In the rows, zero is written as 128.
The rows of Z fall into 3 groups, which share some directions, and each row is roughly a mix of its group's hidden directions.
Z, 116 rows:
[[180 118  83  73 116 120 106 126 124 138 140]
 [131  86 142 194 131 116 127 170 121 145 113]
 [155 112 102 119 151  90 118 145 195 112 132]
 [128 140 140  88 108  56 104 122 154 137 130]
 [113 106 142  91 146 170 172  95 126  97 107]
 [143 119 105 163 135 138  62 162 117 144 154]
 [133  98 161 150 146 195 147 133  99 110 124]
 [127  86 116 176 127 131 112  91  78 107 135]
 [159 101 189 144 127 150 137 109 109 163 154]
 [124 113 175 134 143 127 153  94 176  91 153]
 [146 112 107 115  88 115  88 166 106 123  79]
 [118 136 110 180 112 146 153  73  97 120 107]
 [110 100 156 165 188 134 148 128 159 136 150]
 [132 123 105 160 136  61 102 150 145 143 160]
 [102  87 161 171 170 116 140 114 136 157 110]
 [155 155  92 111 115 108  86 173 148 142 157]
 [ 80  73 131 142 166 144 131 102 120 101 118]
 [ 97 176  76 140  90 120 153 109 117 131 130]
 [113 105 179 122 152 104 156 137 180 126 154]
 [ 93 129 138 115 114 162  85 106 105  97 175]
 [117  94 162 143 152 137 148 141 135 132  58]
 [179 116 152 116 117  92 110 132 179 129 161]
 [145 116 116  98 112 150 111 127  73  72 142]
 [134 159  61 124 127 106 171 117 143 150 116]
 [142 157  81 125 123 118  90 164 147 168 155]
 [150 147 168 159  97 137 168  91  98 133 106]
 [173 130 122  86 127 156 104 162 138 154 170]
 [131 163  96 122  77 160 175 119 146 112 125]
 [167 110 145 121 108  93 154 121 181 138  91]
 [122  77 147 184 125 105 125 155  95 118 143]
 [142 148  86 169  96 152 129 128 112 111  76]
 [157 123 155 127 178 127  98 149 182 109 117]
 [163 182 135 157  91 111 165 127 116 144 111]
 [151 152  84 104 118 179 119 127 108 172 140]
 [138 153 125  99 128 129  61 163 127 132  90]
 [100 169 121 127  99  74 138 136 152 170 124]
 [ 95 128 144 135 141 170 167 106  80 135  94]
 [ 87 101 136 142 160 134 180  85 126 129 106]
 [166 152 124  91 124 132  78 176 132 110 114]
 [120 142 149  79 118 145 129 117  59 129 107]
 [177 149 110 141 126 138  91 183 127 147 154]
 [ 70 108 129  86 126 176 120 145 144 133 148]
 [124 125  95 157  99  96 101 171  88 154 136]
 [ 89 108 135 162  86 105 100  93 118 138 164]
 [ 96 121 175 165 104 116 121 139 159 141  82]
 [ 96 171  82  90  93 125 111 148 151 128 127]
 [163 125 125 121 101 124 109 165  77 162  91]
 [119 125  75 179 140 120  90 117  89 131 131]
 [174 119  75 107 161 112 134 162 118 145 107]
 [ 99 145  86 119 134 148  77 140  96 126 169]
 [129  86 185 122 124 117 148 166 131 169 134]
 [ 98 152 176 154 122 154 161  99  99 152 145]
 [ 69 105 133 115 104 143 102 163 135  93 154]
 [125 150 149 153 103 134 167 129  80 168  93]
 [145  99 137 136 106  65  80 148 142 134 115]
 [128 133 122  99 105  88 130 171 163 113 178]
 [151 102 166 121 123 110 144 105 182  83 137]
 [137 110 192 136 127 166 150 130 116 170 147]
 [111 104 175  99 142  79 163 109 152 141 132]
 [161 134  94 114  70 118  99 166 114 140 144]
 [158 179  66 123 106 125 152 109 135 133 131]
 [137 113 117 178 116  94  92 141 112  90  90]
 [144 156 119 120  89 159 146 129 101  71 100]
 [158  95  80  88 136 123 120 141 130 104  84]
 [ 87 108 189 133 131 172 112 107 109 129 123]
 [135 171  67 113  92 152 120 129  96 138 133]
 [121 121 126  96 127 163 149 104  88 142 189]
 [114 161 103 103 102 122 156 143 146 114 192]
 [135 138 149 176  76 158 146 108  98 139 153]
 [150 142 187  95 112  93 111 150 140 161 123]
 [136 118 146  92 140 165 182  78 128 133 120]
 [ 92 160 128 123 136 149 188  93 157 126 110]
 [114 177  98  91 146 172 150 113 127 147 154]
 [115 168 117  76 131 138 143 119 126  99 182]
 [153  91 189 124 121 159 164 131 145 110 114]
 [132 142 100 164 107 102 113 194 133 150 110]
 [178 132  82 104 139 110 161 125 120  88 149]
 [112 165 129 133 106 149 161  91  83 116 169]
 [ 73  99 142 152 140 107 165 162 146 118 154]
 [ 77 155 120 175  98  93 143 125 128 153 117]
 [126 123 127 124 124 193 178 110 106 144 158]
 [115 115 138 185 153  92 119 133 154  93  92]
 [123 101 151 111 187 165 135 108 122  97 159]
 [ 68 142 141 122 118 111 174 116  83 121 136]
 [128 134 116 117  82  92 108 170  99 171 111]
 [180 144 132  99  96 160 128 141 160  94 105]
 [127 112  92  86 111 134  61 130 138 111 144]
 [172 133 113 154 140 163  81 130  93 111 100]
 [134 123 116 151 107 158 130 152  65 163  96]
 [154  95 139 172 155 167 118 140 122 159  88]
 [149 133 113 106 104 159 112  86  93 147  78]
 [111 109 197 136 135 129 170 105 120 155 112]
 [ 69 144 132 133 156 125 159  84 101 142 105]
 [146 130 121 106 137 160 120 136  56 167 130]
 [ 85 141 102 155 169 114 133 131 187 130 137]
 [125 152 165 151  96 114 178  94 152 157 126]
 [133 160  89 128 100 109 181  95 137  96 141]
 [198 115 113  95 141 105 147 131 146 161 125]
 [148 101 146 129 138 140  62 161 124 153 161]
 [111 136 147 139  73 123  89 128 121  77 157]
 [190 142 166  89 124 128 142 158 139 144 145]
 [104 112 103  85 156 113  85 166 155 106 128]
 [144  98 154 168 151 169 144 178 109 134 134]
 [106  99 140 126 114 153 102 132 134 170 192]
 [120 171 106 103 148 155 123 161  81 115 162]
 [193 121 148 117 118  98 116 144 136 105 173]
 [180 133 110 105 114 117 184 105 109  96 132]
 [177 136  87 105 114  90 107 143 153 124 162]
 [ 70  80 137 153 125 135 144  95 123 112 155]
 [ 91 150 131 137 113 166 129 119  60 148 126]
 [147 123  91 115 145 142 151 148  68 134  85]
 [138 109 118 126 161 112  80 189 136  98 131]
 [118 105  91 165 137 120 119 130 132 180 178]
 [159  84 174 116 131 102 102 163 145 118 154]
 [ 79 106 130 119 140  64 120 146 157 110 135]
 [135 144  67  77 139 130 137 143 159 102 141]]
One row of each group comes first, with its name. Which group is each row after those in?
[140 134  74  91 132 145  91 136  86 130 157] => G
[108 133  92  72 159 134 108 165 158 116 113] => W
[111 132 101 155 116  70 115 114 166  91 146] => E

[ 85 171 143 165 116 144 151 109  96 135 162] => G
[ 91 120 148 158 169 119 140 174  93 154 140] => E
[171 152 134 189 131 148 140 146  95 133 103] => W
[165 126 134 115 146 109 134 114 165  98 192] => G
[108 166 120  75 109 113 146  81 153 108 133] => E
[157 101  98 167  80 155 122 120  93 141 108] => E
[140 142 155  97  93 110 153 167 178 105 137] => E
[170 148  75 158 138 141 110 166 127 141 155] => W
[ 87 123 144 151 116 150 129 130  93  63 111] => G
[141  91 146  76 174 157 141 143 142 102 132] => W
[135 109 122  83 125 144 125  81 149  81 162] => G
